A single turn carries every row of the set below to another of its rows. Some are shown first; where does it send the rows asked next?
zesu: [-2.18 -0.86 -0.47 -0.31 -1.92  0.77  0.57 -2.70  2.20  1.48  2.42  0.47
 -2.55 -0.29  1.50  1.35 -1.31  0.83 -2.93]
Rol: [-1.09 -2.06 -2.33 -0.53 -0.44 -1.19 -3.54  0.57  0.27 -2.86  2.34  1.37
  0.00  1.54  0.85 -0.31 -0.06  1.71 -1.74]
zor: [ 2.09 -0.66 -2.05 -0.41  1.59  0.17  0.19 -2.39  1.58 -1.26  0.03  0.29
 -1.11 -1.45 -2.54 -0.53 -1.06  1.48 -1.77]
rifi: [ 0.07 -0.67 -3.91  0.89  1.05  0.50  3.31 -0.72  0.31  0.76  1.64  0.26
  1.02 -0.71 -1.11  1.50 -0.10  0.50 -1.19]
ravu: [ 1.14 -0.15 -3.68 -0.86  0.06  0.51  1.39 -2.80  1.13 -1.87  0.33 -0.61
 -0.01 -1.98 -1.43 -0.92  0.18  0.18 -0.30]
fune: [-0.92 -0.99 -2.86 -1.50  1.02 -0.58  1.22 -2.65 -0.05 -0.97  3.37  1.00
 -1.65  2.64  3.49  0.70 -1.44  0.24 -1.87]
kep: [-0.37  0.49 -2.70  1.34 -1.28  0.85  1.47 -2.47  0.92 -0.10  1.17  1.11
 -1.39 -1.68 -2.59  1.41  1.43  1.71 -1.45]
berak: [-1.78 -0.99 -2.00 -0.26 -0.70 -1.56 -2.16  0.81  0.38 -3.19  0.87  2.56
 -1.24  1.12  1.74  1.30  1.32  1.29 -2.50]
nifi: [-2.88 -1.14 -1.94  1.16 -1.63  0.63  0.20 -3.09  1.65 -0.81 -0.46  1.51
 -2.76 -0.87  1.05 -1.27 -1.08 -0.04 -2.75]
papop: [-2.49  0.11 -0.55 -0.49 -0.82  0.55  0.91 -2.41  2.31  0.38  1.99  0.93
 -2.81  1.48  2.33  1.65 -1.96  1.15 -3.72]
Mabup: [-0.63 -0.76 -1.37 -2.46  1.74  1.22 -0.33 -2.05  0.31 -0.71  3.98 -0.56
  0.41  1.14  3.02  0.02 -1.92 -0.65 -1.92]
Dofur: [-1.49 -0.27 -0.86 -0.59 -0.16  0.27 -0.74 -0.89  1.18  1.60  4.24  0.25
 -1.19  1.43  1.74  2.80 -1.35  1.98 -2.98]
kemer: [-3.34 -1.17 -1.08  0.31  0.31  0.45 -3.30  0.44  0.45 -1.52  1.09  2.05
  0.22  1.34 -0.05 -0.82  0.26 -0.66 -1.30]
neb: [ 1.26  0.34 -3.52 -0.71  0.08  0.53  1.74 -2.23  1.19 -1.73  0.40 -1.23
  0.00 -1.73 -1.22 -1.09 -0.22  0.16 -1.10]
Bapi: [-1.57  2.63 -2.25  1.64  0.03  0.30  2.28 -0.55  0.84 -1.70 -0.32  0.79
 -0.70 -1.45  0.82  1.85  0.77  0.75 -3.36]
pobir: [-0.12 -1.47 -3.32  0.59  1.89 -0.45  2.95 -1.48 -0.43  0.31  1.40  0.35
  0.66 -0.43 -1.97  1.28 -0.98  1.04 -0.86]
vipi: [-2.30 -1.26  0.17  1.39 -0.52 -0.58 -2.30  1.15  0.89 -2.20  0.71 -0.46
 -0.45  1.95  0.81 -0.35 -0.60  1.56 -1.30]
Munos: [-1.13  1.25 -2.51  0.24  2.31 -1.98  1.41  0.02 -0.33 -2.61  0.25  1.50
  0.02  1.14  2.79  2.33  0.75  0.98 -1.25]
gov: [-1.40 -0.18 -0.67 -1.40  1.10  0.79 -0.94 -0.98 -0.43 -1.59  2.97 -0.63
  1.24  2.33  2.24 -1.18 -1.53 -0.75 -2.17]
Kuvop: [-0.84  2.33 -2.66 -1.86  1.37 -1.62 -0.98 -0.75  1.76 -2.60 -1.18  1.56
 -0.29 -0.93  1.53  1.09 -0.17  0.07 -1.98]
Gakeb: [ 1.13 -1.09 -2.31  1.09  3.02  0.29  1.97 -1.13 -0.17  0.18  0.85  0.49
 -0.12  0.26 -1.81  0.43 -0.77  0.93 -0.49]
mez: [-1.02  0.08 -2.49 -2.87 -0.32 -0.79 -0.92 -3.91  1.37  1.36  1.70 -0.27
 -2.18  0.20  0.99 -0.41 -1.37 -1.15 -0.46]
Vul: [ 0.56 -0.71 -2.82 -1.02  0.81  0.10  1.21 -3.14  0.88 -1.81  0.02 -0.70
 -0.29 -2.21 -2.13 -1.01 -1.24  0.61 -1.46]
guni: [-1.26 -1.24 -0.14  0.65  0.09  0.32 -1.89  0.11  0.59 -2.26  2.45 -0.75
  1.39  1.90  1.81 -1.40 -1.37 -0.11 -2.12]
luk: [-1.74 -2.15 -3.44  1.92 -0.48 -1.95  1.60 -1.84 -0.75 -0.09  1.32  1.12
 -2.50  1.60  2.41  0.25 -0.64  1.60 -0.93]
subu: [ 0.36 -1.35 -3.88  1.09  0.74  0.23  3.23 -1.02  0.13  0.21  1.31  0.26
  1.11 -0.48 -0.87  1.31 -0.22  1.11 -0.65]
memu: [-1.03  1.90 -0.37 -1.14 -1.15 -0.53 -3.19 -2.09  0.52 -1.13  2.65 -0.43
 -1.39  2.10  0.28 -0.61 -0.83  1.01 -2.44]
guse: [-2.19 -0.15 -0.65  0.01 -0.63 -1.12 -1.72  1.06  1.49 -3.17 -1.49 -0.29
 -1.11  1.16  1.95  0.10 -0.12  0.62 -1.37]
Nimad: [-3.55 -0.53 -1.90 -0.52  0.98 -0.52 -1.57  1.03  0.13 -1.86 -0.33  2.43
  0.30  1.40  1.51  0.53  0.68 -1.26 -1.10]
sas: [-1.91  1.37 -2.44 -2.80  0.35 -0.50 -1.19 -3.58  1.89  0.47  1.43  0.96
 -2.22  1.48  1.60 -0.15 -1.91 -1.02 -1.25]
pasin: [-1.40  1.60 -0.23 -1.56  0.04  0.59 -2.45 -3.36  0.95  0.00  2.88 -0.91
 -2.56  1.07  0.87  0.10 -0.49  0.38 -1.23]
Fos: [-0.66 -0.29 -2.24  1.37 -0.16  0.19  1.62 -3.14  0.25 -0.65  1.48  1.19
 -1.93 -1.53 -2.87  0.94  0.73  2.03 -2.00]
Lim: [ 0.42  2.18 -4.07  0.11  1.21 -1.32  2.03 -0.40 -0.70 -2.32  0.65  0.75
  0.07 -0.28  1.84  1.52  0.66  1.09 -1.99]
Podi: [-2.55  1.91 -0.79  0.82  0.61 -0.17  0.40 -0.80  1.40 -2.91 -0.48  2.40
 -1.14 -0.73  1.62  2.22  1.17  1.00 -3.50]
Bobe: [ 0.12  0.83 -3.01  1.19 -1.20  0.61  1.52 -2.50  0.87 -0.45  1.74  1.02
 -1.86 -1.27 -2.47  1.02  1.53  1.43 -2.08]
rebu: [-0.34  3.47 -4.16 -0.90  0.74 -0.74  0.31 -1.25  0.74 -1.57 -0.78  1.65
 -0.03 -1.83  0.24  0.76  0.44 -0.37 -2.28]
nal: [-2.23  0.08 -1.00 -0.23 -0.46  0.59 -1.52 -0.20  0.15  0.47  3.85  1.59
  0.46  2.31  0.98  1.82 -1.05  1.09 -3.98]
gep: [-2.48 -0.55 -0.88  0.92 -0.40  0.02 -3.11  0.54  0.99  0.36  3.08  1.67
  1.33  2.04  0.15  0.68 -0.67  0.21 -2.50]
lif: [ 0.75 -0.91 -1.53  1.76  1.18  1.26  1.02 -2.47  0.22 -0.48  1.56  2.35
 -1.79 -1.10 -2.52  0.83  0.51  1.91 -2.48]
dibam: [-0.67  0.48 -0.98  0.17 -1.18 -1.06 -3.95 -1.04  0.23 -2.12  3.14  0.44
 -0.47  1.90  0.51 -1.20  0.09  1.05 -1.61]
dif: [-1.19 -1.61 -5.16 -1.24  0.02 -1.91 -0.78 -2.32  0.99  0.34  0.03  1.80
 -0.92  0.22  1.36 -0.97 -2.41 -0.33 -0.84]
modo: [-0.79 -2.31 -2.70 -1.16  0.19 -0.24  1.74 -2.65 -0.71  0.18  3.75  0.11
 -1.52  1.20  3.00  0.82 -0.89  0.33 -1.28]

sas -> papop
Lim -> rebu
vipi -> Rol
And these:
memu -> nal
dibam -> gep
Gakeb -> zor
luk -> dif
Bobe -> rifi
mez -> zesu
berak -> Nimad
ravu -> kep
Mabup -> pasin
Podi -> Munos
pobir -> Vul

